One turn sends every row of this set to another row. A few are shown first. Where does it send the rows asked after them?
Z_240: -92  208  249  22  99  -141  -113  44  -116  -415  21  -113  -14  -206  80  33  37  -67  89  88  206  78  73  94  -222  224  21  123  -85  56  -32  -76  40  -92  -154  141  1  -68  70  145  6  -178  -5  2  -81  56  -94  6  -152  102  -58
Z_532: -291  -32  191  124  225  -138  -96  12  78  -13  269  -110  136  -31  2  -185  -102  -110  172  79  69  7  70  -27  -18  90  -236  58  178  -23  -172  106  -70  103  -98  -33  -156  27  84  193  -50  -177  -288  143  1  118  10  -76  35  -25  68
Z_842: -148  177  123  70  141  -84  18  65  -85  -360  102  -147  -63  -113  -31  215  56  3  -55  3  149  -38  111  62  -24  79  36  86  14  163  -89  -139  69  -234  94  67  -68  14  75  135  20  -273  -231  228  -208  37  -25  -66  -51  125  21
Z_518: -139  68  258  266  217  -66  -55  -70  -11  56  191  -157  106  21  -193  4  -127  -31  262  40  23  -87  -10  -67  -30  102  -33  165  89  100  -176  -5  67  10  -41  -14  -123  51  -144  122  25  50  -283  146  54  216  -83  -49  115  -44  124
Z_756: -129  220  154  104  121  -241  66  25  239  48  157  122  85  190  23  -282  -8  -78  -97  90  219  -8  81  -263  -144  395  -78  135  -93  -109  -175  -127  -60  -132  -134  -54  -197  -134  68  -69  -27  -43  -152  103  -91  239  -190  -103  -70  -70  102
Z_456: -76  331  162  183  273  0  115  23  -1  -299  104  -83  19  -121  -59  116  14  -66  -18  87  140  51  136  64  64  81  32  189  -7  217  -125  94  67  -237  47  -52  -28  -159  -75  231  -12  -218  -117  -57  -66  101  -215  41  -103  40  -164
Z_156: -92  62  267  169  192  -32  -8  -40  176  -278  86  23  69  73  -98  19  -82  -13  130  -29  123  1  -139  -128  -35  275  6  69  -478  -70  -47  8  25  2  -100  276  -84  -99  -20  -44  -37  -91  -112  152  -139  166  -224  -189  94  24  -25
Z_355: 38  113  135  47  224  -177  0  -18  117  -5  263  -29  121  177  -282  -46  -73  -34  -32  -64  221  -64  33  -413  107  296  -55  274  -99  -101  52  -69  -23  -80  -83  60  -165  -92  -70  -28  -80  -43  -265  89  -126  142  -140  -5  -87  -103  211
Z_192: -112  55  53  130  127  -80  96  36  -310  -187  176  4  -37  -48  -109  103  172  18  -148  -157  182  84  203  -139  36  343  -120  63  -42  10  -81  -144  -12  -100  55  -124  -111  -104  83  -47  20  -302  -130  183  -295  -5  -60  -171  64  25  8
Z_39: -236  -13  222  68  196  -70  -75  -187  170  -56  396  -123  12  -86  -132  79  -160  -91  295  67  206  11  -36  -46  -37  187  -1  160  87  26  -27  21  -4  123  -93  38  -193  -46  -1  110  -53  -125  -232  80  82  0  -11  -80  -91  -101  111
Z_838: -162  -10  222  72  95  -154  156  80  152  -153  17  133  126  -6  148  -145  12  -37  97  102  150  5  -93  -118  43  77  -230  48  -121  -43  -55  -76  111  -3  14  174  53  -107  38  -18  41  -164  -126  284  -344  142  -143  -68  -5  217  6
Z_160: -192  13  198  77  216  -190  -39  -35  125  10  191  -30  -4  32  -46  -25  -109  -5  215  138  191  -19  -4  27  -188  27  -40  79  165  190  -114  -13  78  4  -125  -122  -240  -119  6  22  -48  -47  -163  289  -8  132  -91  -183  -2  -110  93
Z_933: -145  114  68  91  160  -15  30  -7  -99  -504  183  -105  29  -9  -131  -1  -63  -110  -111  28  43  44  104  120  -61  134  -54  262  -172  -31  0  -126  0  -84  -193  32  -111  -50  104  364  -41  -236  -101  100  -73  129  -146  -5  -7  -45  -96
Z_561: -90  -42  138  -129  351  -108  84  -20  271  -128  156  80  230  102  -27  42  -131  -2  -74  29  311  19  -83  -244  90  164  -52  136  -71  225  -77  106  124  -126  -150  160  7  -316  -57  37  -55  -224  -62  62  -145  17  -158  -123  8  55  -94
Z_803: -232  -23  130  72  225  -78  197  -108  187  -322  107  -1  154  -3  3  26  -5  -101  117  41  158  -23  -60  -243  271  188  -80  93  -120  26  -291  74  29  -148  124  210  86  22  -69  -43  59  -219  -239  63  -87  91  -7  -60  -48  -58  45
Z_93: -152  130  92  190  269  -47  160  -14  -267  -182  224  24  24  -141  -73  9  77  -53  -82  198  101  54  179  -185  90  372  7  258  -42  -20  -104  2  26  -130  -23  -182  2  -200  0  -95  34  -136  -84  -131  -120  31  -177  -49  -86  51  -192
Z_629: -9  16  38  93  186  -28  112  43  -294  -116  69  -160  42  -51  -106  77  24  -105  -211  -89  212  133  170  -209  40  265  -35  100  112  14  -54  -72  -198  -140  -110  42  -97  -190  37  -77  -63  -102  135  101  -185  6  -86  -215  -49  -32  -50
Z_815: -186  100  109  113  163  -54  -20  49  41  76  179  -57  98  118  -96  -77  -10  -68  -1  42  148  61  -16  -491  -65  443  -106  -43  -143  -60  -189  -47  -5  -47  -35  84  -133  187  109  -1  3  -123  -205  34  -90  170  -122  31  70  70  204
Z_781: -48  150  183  115  242  -53  118  113  -44  -291  97  -263  138  -9  -130  16  -24  -144  -159  -47  196  42  156  23  -23  86  -40  119  34  209  -5  68  -123  -182  -115  94  -34  -54  57  313  -91  -88  140  80  -127  89  -49  -120  -15  95  -115
Z_632: -152  104  382  90  192  1  -22  -33  210  193  232  -24  58  6  -100  -99  -120  -90  190  -14  123  -22  -24  172  -30  164  -65  194  145  -27  -136  21  -28  57  -109  35  -113  -91  -41  154  -28  -118  -129  112  -104  147  -124  -171  50  -51  3
Z_284: -126  -69  33  219  206  -242  113  -29  185  -333  117  -83  160  81  62  -83  -109  -42  -87  106  125  -88  -5  -273  62  125  -179  120  -146  146  -21  -90  15  -68  -123  222  -72  -183  25  75  -14  29  -143  132  17  290  -82  -227  152  1  -22
Z_78: -116  99  36  142  181  -65  60  -34  -330  -292  140  -5  30  4  -100  20  -70  -42  -228  19  137  48  263  -131  99  353  -65  248  -210  -151  -31  -133  65  -39  -117  -254  -60  -177  15  50  -12  -195  -173  99  -90  124  -135  -131  70  -47  -95
Z_236: -91  88  69  75  379  -186  23  120  46  -84  51  -40  54  110  -81  -168  35  -10  10  210  221  0  13  -408  74  193  -176  81  82  -41  -84  111  -5  -84  -47  -27  -129  -12  87  -182  -60  -93  -129  6  -130  296  -69  -109  -69  -193  192
Z_248: -162  132  102  40  209  36  143  -23  220  103  187  99  -137  100  -83  1  58  -52  -14  168  278  37  -97  -304  72  412  -83  176  18  -125  41  -79  182  34  -14  -22  -78  -35  104  4  -25  -194  -128  -30  -241  189  -159  -89  7  -62  182
Z_866: -9  192  193  84  202  -78  43  33  -327  -203  149  -27  39  -197  -4  -41  41  -14  -43  -25  149  94  168  -154  -102  432  2  90  -48  -74  -53  -169  -109  19  -83  59  -26  -176  31  -145  60  -137  99  -60  -29  88  -150  -156  -136  95  -65

Z_838 moves to -> Z_561
Z_933 moves to -> Z_842
Z_39 moves to -> Z_518
Now find these:
Z_355 moves to -> Z_815
Z_866 moves to -> Z_93

One turn sends every row of this set to another row. A few are shown first. Where does it send the rows asked after them?
Z_43: 126  -122  118  -149  13  231  -50  142  217  -30  -56  12  -44  -166  -130  154
Z_704: 66  -132  92  -384  -92  84  -169  52  125  -88  -86  128  -1  -154  -197  88
Z_895: 263  -57  -122  36  -36  87  -155  111  -68  76  -273  168  -34  102  -133  189
Z_472: 35  182  70  -59  -12  136  -183  85  6  9  -98  46  -62  -153  -135  230
Z_288: -193  -88  -10  -156  -8  141  -277  6  146  90  -68  168  -71  -243  -272  276
Z_713: 16  68  -113  -96  -24  40  -408  72  -64  -10  -63  182  82  -8  -113  246
Z_15: -48  -122  50  -75  -80  230  -89  -16  116  6  -109  -22  97  19  1  81
Z_934: -112  -182  -258  -24  -120  10  -338  201  94  31  -245  184  25  -5  -313  221
Z_488: 0  -211  -55  -149  -135  32  -161  -37  50  92  -294  391  -67  -85  -289  137
Z_173: 148  -117  -18  32  95  139  -305  130  245  -124  -283  137  84  -127  -66  13
Z_287: 142  -53  -159  -99  -53  115  -278  12  49  -41  -98  188  118  145  -175  -24
Z_792: -46  -200  -187  -29  12  -15  -381  31  180  98  -24  197  -85  -164  -265  7
Z_696: 243  -116  19  53  40  103  -93  46  34  -158  -214  211  88  -82  -90  266
Z_573: 61  -39  -140  -124  -33  245  -319  171  208  -98  -54  -14  101  -97  -146  34
Z_950: 10  -232  -18  80  69  104  -156  126  123  78  -306  237  -22  -255  -223  327
Z_241: 76  -154  -35  -90  -64  72  -160  330  34  29  -273  -49  -1  -81  -100  340
Z_839: -182  -261  -48  30  -9  154  -242  18  312  71  -195  158  -11  -3  -192  53
Z_872: 62  -75  -103  -68  -69  -1  -164  236  98  -123  -171  -62  118  70  -261  102
Z_113: 11  -318  -240  67  -69  4  -327  4  75  169  -158  256  -108  -60  -128  107
Z_926: 190  -90  34  -161  -82  170  -41  105  -72  70  -127  103  -97  -102  -119  360
Z_521: 23  -299  -140  1  -71  -71  -196  116  21  170  -82  260  -154  -121  -245  257
Z_737: 66  -124  120  -31  -29  38  -83  8  46  142  -210  186  -72  145  -52  95
Z_73: -31  -351  -119  -37  7  70  -288  108  214  72  -13  155  -23  -316  -177  131
Z_869: 169  -44  -108  -230  -186  94  -192  -15  -10  -91  -335  144  -10  -48  -169  45
Z_528: 3  -299  -42  -84  -91  59  -156  104  144  189  -132  189  -215  -312  -178  153

Z_696 moves to -> Z_869
Z_73 moves to -> Z_528
Now find these:
Z_573 moves to -> Z_43
Z_704 moves to -> Z_241
Z_934 moves to -> Z_839

